runs of hidden systems
trace 1, z456 (10 x 20)
[[  0  14  -4   3   5  12  -4   6  -8   2   8   7  -1   5   2 -21 -25  12
  -17 -22]
 [  5  14  -5  -3 -22   5   4 -14 -11   8  -8  16 -24   4 -20   0   7  -1
    9   6]
 [ -2 -16   2   3   5  12   6  23  -3  13   4 -19  -6  12  -9 -20   2 -22
   -3  10]
 [ -2 -12  -6 -22  -7  16   9  -8   5   2   4  -5  -5   4  20  17  15  18
   23  -6]
 [ -7   2  19  11  16 -16   0  -6  -2 -12 -14  -9  14   1   2   5  16 -18
   -4  26]
 [ 12  -4 -12  -1   5  -7 -12  20  19   6  11 -14  16 -11   8   9 -14  27
   -5 -16]
 [-11   0  10   8  -8 -11   4 -25 -11 -23  -1  35  -7 -18  -4   8  -6 -12
    4  -2]
 [  3  28  -9   8  13   1  -2  18  -5  12   7 -10  11  18   0 -29 -11  -2
  -27  -7]
 [ 15  -8 -16 -11 -34  14  -9 -12   2  10 -12  18 -24 -14 -15  14   6  10
   20  -3]
 [-19 -18  26  13  18   6  19   8 -15  -5   1 -15  -5  15   1 -30  -4 -29
  -10  11]]
trace 2, z215 (10 x 20)
[[-10  -3 -10   3  -1   8  -4 -11   0 -12 -15  17  19 -16  14  -5  14  -4
   -9   8]
 [-11  18  14  -2  -1  -6   0  -5  -2   3 -17   1  -2  13  -5 -16  -1  20
   -5  -5]
 [ 11  -6   7  12  -5  -4  -6   6  -1   3   5  -5 -21  -5 -16   5 -22  -5
   -4  -8]
 [ -8  -8  -5   2  11  14  12   7 -14  -9  21   5   2  -2   4  -2   2 -15
    2  13]
 [ -1  11 -16 -19 -12   5   2   1   6  12   2   7   4   9   4  -2  17   8
   14  -6]
 [ 18  -9  10   4  -5  -5  -8  -9   6   9 -23 -18  -2  -2  -3  -2   2  -9
   -1   6]
 [ -9 -10   9   4  17   6   5   2  -2 -13   8  -9   5  -5  17   6 -11  18
   -6  -3]
 [-10  19  -5  -2  -8  -8  -3  -7   0  -8   4  20  -9   2  -3  21   7  -8
    2  -5]
 [  5   4   0   7   5 -11  -7  19   3  11  -2  -6  14   4 -16 -20   0 -12
   -5  11]
 [  4 -18  -4  -1  -9   8  10 -11  -3  -3   3   9   2 -15  11 -15 -13  15
    6 -12]]
trace 3, z456 (10 x 20)
[[  2   6 -20  -7 -18  10  -3  -4   1   6  -5  16  -5  -5  -2   1  11  -3
    3  -1]
 [ -4 -13  12   4   2   7   1  -1  -3   4 -15  -8  -1   4   0 -22  -1 -13
   -6   2]
 [  8   2   3 -10   0   4   4  -4   3   7   4 -16 -10  10   8  13  -2  15
    9  -9]
 [ -5  -1   7   6   8  -3  -2   0  -8 -11   1   5   0  -5 -11  15   8 -13
    5  23]
 [ -5  -3 -10  -1   5  -3   4  20  10   4  11  -6  18  -2   9 -12  -2  16
   -4  -6]
 [  2   4   0  -2 -14  -9  -1 -25   3  -6  -9  19  -3  -9   6   9   4 -11
    7 -11]
 [  6   7   7  11  18   7  -9   8  -9   0  -4 -12   6   5  -1 -16 -13  -8
  -22   3]
 [  3  -1 -10  -8 -18   6   2  -1   2   5   2   7 -17  -5  -8  12  -1  29
   12  -5]
 [-15  -4  14   9   5  -8  10   3  -8  -4   3   3  -4   8  -9 -12   4 -36
    0  11]
 [ 13   5 -20 -18   4  17  -4   9   7  13  10 -13  12   6  18   0   4  18
    4 -12]]
trace 4, z168 (10 x 20)
[[-18  -1  -5   5   7  13  10 -10  -7 -17   4  11  -3  -5  20  10   7 -19
  -11  -1]
 [ -7  21  -7 -11  -2   5  -6   7   2   7  -6   3   3  10  -2  -2   6  32
    0  -3]
 [ 12 -20  14  -2  -6  -9  -8   3   7  10 -10 -11  -4   0 -15  -1   3 -15
   17   6]
 [ -3  -1   3  12  18  -4  15  -6  -8 -15  16  -3  14  -6  19  -2  -8  -6
  -12   3]
 [ -3  16 -15  -3 -15   5 -12  -5   5   0  -8  17 -11  -7  -2  14   0  18
   -5 -12]
 [ -4  -2  13   1   2  -1  -5  16  -3  12  -9  -8  -3  14 -22 -17   7 -19
    4  14]
 [ 11 -19  -2   0   9   5  11  -2  -3  -5  20  -5  14 -12  19  -7 -17  12
    6 -10]
 [ -5  21  -3   1 -16  -3   4 -25  -4  -4 -12  15 -20   3   3  17  11  -8
   -4  -3]
 [ -2   3  -5   0  12   8 -10  35   4  14   0 -22   6  12 -11  -7   6   5
  -10  14]
 [ -2 -34  12  -7  -5  -1   4 -12   2 -11   2  13   7 -18   7  -2  -7   3
   25  -8]]
trace 5, z168 (10 x 20)
[[-17   4   3  -1   6  -7  12  -1   2  -8   1   0   9   3  12   4  14   5
    1   7]
 [  7   7  -2  -3  -1 -11 -16   2  13   3  -7  -1  11  -3   0   7  -1   9
    1  -9]
 [  2  -2  10   9   6  -4 -10  -2  -7  -6  -8   6   3  -7 -14  -2  -2 -16
   -1  13]
 [ -1   1  -4  10   2  -1   9   5  -5  -3  11   3   3  -7   1 -14 -17  14
  -11  -5]
 [  0   1  -2  -4 -14   6  -3  -6  -1   5  -3  10 -19   4  -5   2  -2 -14
    4 -15]
 [  1   5  -3  -3  11  14   8   8 -11   5   9 -11   3  12   1 -10   7  -4
    0  13]
 [  4 -16  -7  -6 -11   5   7  -7   8   1  -2  -2  -1 -11  12   6   4  18
   10  -4]
 [-10  12  13   3   4 -11   2  -7   3  -2 -12  -6  -4  12   5   6  10 -16
   -5   1]
 [  7  -1  -6  -1  14   5 -15  17   3  -2   9  -4  14  -8  -2  10  -6  16
   -1   4]
 [ -8  -6   8   6 -14 -13   6 -12  -3  -6  -8  20  -4  -9 -12  -5   2  -7
    9   5]]
trace 6, z215 (10 x 20)
[[  1   2  -4 -11  -2  -2   4   2   2   6  16   1  -3  12   4   3   3 -22
   13 -13]
 [ 21   4 -12  -3   3   4  -7  -3   1   7  -1  -7  17  -5   5   0   7  -1
    1   9]
 [ -6  -9   5   3  -5  -4   7  -6   5  -5 -14  -4   3  -9   7   1   7  22
    1   8]
 [-14   5  12   6   2  -7  -2  -1   6  -5  -7  -2 -11   7   7   5  -7  -9
  -12 -16]
 [  6  11  -1   3  11   4 -15   7 -10  -5  11  10   6  -3 -11   1 -12  -5
   -3   2]
 [  0  -2  -7   1  -9  -7  17   2  -5   3   9   8   3  -4 -10 -11   6   7
   12  13]
 [ -2  -6  -7   0 -11   5   8   1   8  11  -7 -10  -7   6  12 -12   4 -11
   -7 -13]
 [  9   0   4  -4  11  22 -16  -8  -9  -5  -9  -2  -1  -2   4   6  -4   2
   -3   2]
 [ -6   3   9  -3   4  -9   8   4  -3  -3   8  -2  -3   4  -9  12   5  16
   14  13]
 [ -3  -7  -5   3  -7 -15   1   9  16   6   5  -4   1  -1   4   2  -1 -19
   -1 -14]]
trace 7, z301 (10 x 20)
[[ 14  -1   0  -5  -6   3  -2  -9  -6   6  -4   4   2  -3  -8  -8   0   4
   13   5]
 [  6  -8  -1   7  -3  -4  10  -2   5   5  -2 -16  -2  -2  10  -2   1  -5
   -6   0]
 [ -8   1   1  -1   5   5  -8   2   3  -9  -1   1  -4  -4   5  20   1   9
   -2  -1]
 [ -4   6   9   0   6  -6   4   1  -9  -3   5   5   4   6 -10  -5   3  -7
    8  12]
 [  3   4  -7   1  -5  -8   3   7   8   9   3  -3   7   1   2 -13  -5   8
   -3 -10]
 [  1  -3  -1   4  -3   5  -4 -12  -2  -9  -4  11  -3 -10   7   6  -4 -13
   -4  -7]
 [ -6   3   2   1   9  14  -1   8  -7   1  -6  -8  -1   7  -2  -6   6   2
   -8  13]
 [  5  -2   1  -2 -13  -7   3  -1   3   7   1   2 -12  -1 -12   2  -5  11
   11  -5]
 [  0  -8   2  -2   7   1   7  -2   1  -2  10  -7   4   3  15   0   0 -20
    2  -8]
 [  1  11 -10  -5   4  10 -10   2  -1  -2  -4   3   9  -5   2   8   7  21
   -2   9]]
trace 8, z742 (10 x 20)
[[ -8 -12   3  -5   0 -13   2   2   8  -7   9  12  16 -10   5  -2  -4  10
   15  -8]
 [  5  21   5  -1   5 -12  -5 -10   0   3  -5   2  12  10   7 -14  -5 -10
   -7 -13]
 [ 11   4  -6   6   0  16 -17  -1  -8   1 -17   3  -2  -9 -11   0   1   0
  -11  15]
 [-12 -15   6  12  -7  -1  19   5  -7  -4   7   3 -14  -7  -9  -9  -7   7
    0   7]
 [  2   5  -3  -8  -2   0   4   7   6  10  14 -10 -10  14   8   1  -8   0
    2 -25]
 [ 10   2 -10 -13   0  14  -9  -6  -5   3   0   7   5   1   0   9  17 -17
   15   9]
 [-12  -9   2   6   2  -5  17   1   2  -5  -8  -7  13  -6   9 -10  13  17
   -4  18]
 [ -2  -1  10   7  -4 -14  -9  -5  14  -2 -10  -5 -10  -3   7  10 -12  -5
  -10 -24]
 [ 10  13   7  -3  19   7 -14   0 -18  -6  12   6   3   6 -13   8  -6 -13
    6  11]
 [ -2  -1 -18   1  -9   4   9   7   0   2   4  10  10 -14  -3 -11   3  32
    1  11]]
trace 9, z951 (10 x 20)
[[  4 -10 -10   4 -15 -20  17   1  13   7   5  -9  -1  -7   2   9  12  -2
    9   7]
 [ -2  -1  -5   1   4  -3 -11  -7  11  -7 -10   5  19 -10  20   3   5 -16
   -9 -10]
 [  1  15   9   1   7  -3 -15  -7  -7 -10 -10  13   9  -7  -7   0  -9  24
   -1   2]
 [  2  10   6  17   3 -17   8  13  -3   4  13 -10 -11   5 -15  -3 -14  -4
  -11   3]
 [ -3  -6 -12  -3  -2  20   0   5  -2  -1  15   7 -12   0  11   2  -8 -17
   -5 -19]
 [ -6   9   0 -11  -5  20   0 -12 -13   1 -15  11  -6   8  -5  -7  16   4
    7  12]
 [  5  -9   3   0  -1 -10   8  17  11  17  -3 -26   4   7  -6 -11   5  11
    5   8]
 [ 10 -25   3   2  -5  -3   3 -13   7  -6   3  -2  -2 -17  14  11  -7 -15
    8 -11]
 [-11  21   1  -4  15   4  -3 -12  -9 -15  -3  11  16   2  12  10  14   4
   -3  12]
 [  0   9  -5   4  -7 -16 -11  23  11  10   0   0   1  -2 -23   1  -4  21
   -2   2]]
trace 10, z986 (10 x 20)
[[  9  -8  -4   5 -10  14   5  -5 -12   1   0   7 -16  -9 -12  -4  -6   4
    4   9]
 [ -5   1  -3   4  -1   0  20   4   2   5  10 -16 -12  10  12  -2  -1   0
   -8  -7]
 [  2  -3  -7 -16  -2  13 -12   5   8   8  -9  -5   3   5   4   8  16  -3
    9   0]
 [-10 -11  17   4   8  -3   8  -7  -7 -11  -6   0   6  -2   2  -6   5  -3
    6  15]
 [  3   3  -3   1  -4 -18  -1   0  13  -1   4   0   7  -7   6   7  -7  17
    1 -13]
 [ -2   7  -3   3   0   2 -13   2  -4  -5   3  14  -5  -2 -11  10   2 -28
   -2   3]
 [ -2   6   1   1  12   8   6   5 -12  -2  11   1  13   2   3 -23 -10  17
   -5   1]
 [  9   2 -12   4 -25  -2   1  -6   7  13 -16   3 -15  -6  -8  -2   5   2
   -2  -3]
 [  6  -5  13   4  17   6   3   1  -6  -1   7 -21  -5  11   8   2  -5 -21
   -5   0]
 [ -4  -4  -9 -15  -3  19  -5   0   1  -3  -2   7   4  -7   8   7   8  32
   11   0]]
trace 11, z742 (10 x 20)
[[ -8  -5  -2  -2  -8   6  16   0   0   3   5  -1 -10   3   6  -8  -1  13
    3  -7]
 [  7   3  -2  -6  -5  -1   1  -4   5   9   0  -8  -7  10   4   7   7 -16
    6  -7]
 [  1  -6  -1  -3  10  10  -3   1  -2  -5  -1  -5  10  -4   6   7  10  -1
    3  15]
 [-12   0   4   5  -3 -12   6  -4   6  -8  -4   6   3  -7   6   4   2  12
   -2  -2]
 [  7   9  10   3   6 -12 -11   2   2   3   0  -5   2   6  -6  -2 -10  -9
   -2  -9]
 [  9   1  -7   0   5  16  -9   0 -11  -4   3  10   5  -9  -4  -3  -5   4
   -1   7]
 [-11   3  -4   5 -12  -5  17   1  -2   2   1   7  -6   0  -4 -14   3   6
   -2   3]
 [  5  -4   3  -3  -1   3  -4   7   7  12  -4 -16  -8   9   2  -4  -5  -8
   -2 -13]
 [  3  -5  -2  -6   4  17  -1 -11 -11  -8   3   6  -4  -4   6  12   6  -8
    8   7]
 [-10   7  -3   3  -2 -12  16   5   4   0   3  -5   4   1   3   1  11  16
    0  11]]
trace 12, z986 (10 x 20)
[[ -4 -12   9  10  -7 -12   3  14   3   2  10  -4 -23  -1 -20  10 -10 -10
    5   0]
 [ -2  -1 -12 -15   5  11   7   5  -2   1  26   5   8   8  17  -4  -2  -8
   10 -18]
 [ -6  16 -11  -1  -7   5   4 -10  -4   1 -18   9   7   0   1  -7  26   2
   -4  20]
 [  8 -11  17  16   8 -17  -4   7   8   4 -12 -23   6  -4  -5 -11 -13   2
  -11   4]
 [  7  -9  -1  -9  -6  12 -14 -11   1  -7   4  13 -12  -9   7  19 -13  -1
   11 -23]
 [-16  24   0   1   9   2  17   0 -18  -8  15   6  -8  15  -5   7  12  -2
   -1  18]
 [  5 -10 -14   1  -6  -6  -1  27  16  17  -1 -10  18  -6  -8 -21   2  16
   -1   3]
 [  2 -14   9   3 -11   5  -2 -25   1  -5 -18   9 -10  -6  13  -4  -3 -35
   -2 -17]
 [  6  28   9  -6  24   2   0 -12 -13  -7  10 -12   7  13  12  15  -3  25
   -2   5]
 [ -4 -15 -12   7 -17   2  -9  25   6   6  -6   8  -9 -17 -32   7   9  12
    6  23]]
trace 13, z301 (10 x 20)
[[-10   8  -2 -12   6  -9   0  -4   7  -5   9  10  21   6  19  -1   6 -11
    8 -18]
 [ 11  15  -7   4   6   5 -22  -4  -5  -2 -15  10  21 -10  -5  -8   2   1
  -11  12]
 [ -2  -7   5  22 -12  -8  12   0  -2   3 -12  -4 -15  -8 -13 -16  -8   1
  -15   9]
 [-15  -2   5  -3   0  10   4   5   3  -1   8  -5 -22  13  12   7 -11  -2
   -6 -26]
 [  8   6  -6 -17   8  21 -12   0 -14  -2  14  12   3   4  -7  11   5  -7
   18   8]
 [ 12 -10  -9   0 -11  -6  16   4   3  15  -3 -10  12  -4  -5 -20  15   7
   11  20]
 [ -2 -10   7   4  -9 -13   1 -13  19  -3 -15  -8  -4  -7  21  11  -3   5
   -6 -22]
 [ -6  11  14   3  28   9 -16  -1 -13 -18   3   0   4   3   2  19  -4 -11
   -8   9]
 [ -2  14  -8   5  -4  -9  10  18  -8   9  12   6   2   3 -26 -16   1  20
    3  20]
 [ -3 -11  -4  -1 -22 -16  11  -7  15   8   1   9  -6  -1   9 -14  -6 -19
    4 -31]]
trace 14, z951 (10 x 20)
[[-12 -13   5   2   2   7  -6   9   0  -7  -6   6   1  -9  -4  -4  -3  11
   -1   2]
 [ -2   7  10   0  -3 -15  13  -9  -2   1   5   0  -5   9   1  -3  -3  -3
    7  -7]
 [ 13   7 -13  -4   5   8  -9   4   1   5   6  -4   7   1   4   5   2  -9
   -3  -1]
 [ -7  -9  -1   6  -6   9  -1   1  -5  -5  -9   9  -4 -12  -7  -5   1  10
   -2  11]
 [ -9   4  10   2   1 -13  13   0   4   3   1 -10  -3  12   7  -7   0  -2
   -1  -8]
 [ 16   0  -6  -8   1   9 -16  -2   1   4   4   1   1  -2   1  11  -3  -8
    7  -7]
 [ -7  -2   0   8   3   6   6  -1 -11  -7  -3   8   4  -8  -6  -7   6   5
   -2  22]
 [ -9   2   0   0  -5 -12  11   8  13   6   3 -10  -4   7   7  -1  -2  10
   -3 -14]
 [ 14  -1   2  -2   0   4 -15 -10  -2   0  -5   5  -2  -3  -1   7  -3 -26
    5  -7]
 [ -6   4  -1   0  13  13   5   4 -13  -7   4   3  13  -3   1 -11   2  19
   -2  17]]

runs to name
trace 15 (2 x 20)
[[  8   1  13   1  12   6 -19  -2  -9  -6 -12   3  11  -7 -12  -4  -8  17
    2  12]
 [ -4  -1   7  14   2 -16  20   8  -3  -2  18  -9 -10   1  -6   2 -11   8
   -3   4]]

z951
trace 16 (2 x 20)
[[  2  11   1  -7   0  -4  -7  -1  -3   4  -3  12  14   3  -9 -14   3   7
   10   2]
 [ 15   0  -4  12  -5 -10   9   0   1   8   2 -11  -1  -6  -2  -9 -10   6
   -8   2]]

z951
trace 17 (2 x 20)
[[ 18  14  -7   3   1 -10   0  -1  -2   8   7  -3  10   2  -5  -6  -1  -9
   -1   3]
 [ -4 -11 -10  10  -7  -1   2   7   8  -1  -2   3   1 -16   3  -1  -2   1
  -10  -1]]

z301
trace 18 (2 x 20)
[[ -9  11   3  11   0 -12  -1   2  -3  -3 -10   7   5   0 -13  -4  12 -17
   -7  20]
 [ 12  -7   5   5   8  -5  -8   6   4   1   3  -6  15  -8   4 -17 -23  11
   -6 -15]]

z986
trace 19 (2 x 20)
[[ -1  -1   3   7  -2  -5  12  -7 -13  -9  13  16   0  -9  -7  -9 -11   8
    6   4]
 [  5  15 -18   7 -10  -9   7   6   7  10   7  -3  -5   2   2  -1  -2  -2
  -14  -8]]

z986
trace 20 (2 x 20)
[[  2   5 -11   9  -8   0  -4  -4   0  -4  -3  11  -2 -15   0   2  -6   7
  -11  -3]
 [-10  11  10   8   6  -1   0   1  -4  -2  -8  -2  -5   8  -1 -10  -5  -6
  -14  -3]]

z951
trace 21 (2 x 20)
[[  0   5  -8  -9   1   3 -11  17   8   9  -1  -4   9   4  -7   2   7  16
    5   3]
 [  6 -14   5  11 -10 -12   5  -6   1   0  -4   4  -4 -12  -8  -9  -7 -12
    3   2]]

z951
trace 22 (2 x 20)
[[ -1   3   8  -2  -5  -2  11  -5  -2  12 -12  -9  -2  14   0 -25   4   0
    0  -1]
 [ 15 -12   2  -2   8  11  -4  -1   2   1   5 -18  -5  -2  12  15  -8   0
    2  -7]]

z168
trace 23 (2 x 20)
[[-26  -5   1  -3   6   6  14  21  -1   3   9  -2   5  14   3 -20  10  -7
    0   3]
 [ 14   4  -9 -19  -9  -1  -5 -14  10  10  -7  -2   9   3  12   8  16   0
   18  -7]]

z456
trace 24 (2 x 20)
[[ 10 -12 -10  -3  -9   4   0  -1   4   7   0   2   4  -7   1  -6   4 -10
    8  -1]
 [  1   0   3  -3   5   8   7 -10  -3  -1  -8 -10   5   3  15  -5   7   5
   -3   4]]

z215
trace 25 (2 x 20)
[[  8  -2   1   0  -6 -13   2   0   0   2   1   6  11  -9 -14  -7  -1  18
   14  11]
 [  3  -5  -5  15  -6 -11   7  -2   4  -2   6   1  -6  -9   3   2  -9 -21
  -11  -8]]

z986
trace 26 (2 x 20)
[[ -2  21   2   7  -2 -11   6  -8  -1   3 -11  -4  -5   9  -1  -1   9  -8
  -11   6]
 [  6 -15   0   5   4   9 -14  14   4   2  -6 -10  -3 -11  -9   8  -5   5
   -4   8]]

z742
trace 27 (2 x 20)
[[  2   5  -9   3   6   0   4  -5   4  -5   0  -6  15  -8  18   5   5  12
   -9   5]
 [-10   1   6   6  -3  -3 -16   7   6  -3 -17   4  -7  -4 -11   6   0  -3
   -8   1]]

z986
trace 28 (2 x 20)
[[ 10  -2  -2   4  -4  15  13  -2 -19   3  15   1 -21   2 -10  -7 -14   6
    2   3]
 [ -1  -5 -16 -11 -12   9  14   5   7  12  11  -7 -12   9   9   6  15  -9
   10  -5]]

z301
trace 29 (2 x 20)
[[ 10   0  13  -2  -3  -2   3 -30  -5  -2 -27   0  10  -3   7 -12  10   6
    6  10]
 [  8   4   1  25   1 -11   7  -3   1  -3  -6 -17 -10 -10   3   9  -9   0
  -26   7]]

z742
trace 30 (2 x 20)
[[ 16  -2 -12  -7   9  12  -7  13  -5   2  21  -2  12  -8  -4   2 -10  27
    9   4]
 [-20  -8  -8  11 -21   4  15  -2  -1  -2  -9  14 -22  -6  -4  -5  10 -15
   -9   5]]

z986
trace 31 (2 x 20)
[[  2  -1  -7  -6 -15  -8  13 -11  10   6 -11  -8  -5   0   6  18  24  12
   12  11]
 [ -9 -16  13   8  16 -11  -6  15  10  -9   2 -13  12  -3   4  11   3 -19
   -2   8]]

z986
trace 32 (2 x 20)
[[-10  -2  -1  -5  -8  -2   5   9  -7   2  10  18  -4   4 -20  -8   6 -11
   17   8]
 [  8   2  -9   5   1 -10  16  -2   2   5   9  -6  17  -1  15 -22  -3  -5
   -6  -5]]

z986
trace 33 (2 x 20)
[[ -7  -3   3 -12  12   4   4   2   4  -1   7 -11  12  12  19   4  14 -13
    9  -1]
 [ 15  12  -6  -8  -2  -8 -16 -10  10   2  -7   3  14  -6   7  13   3  12
    4  -7]]

z215
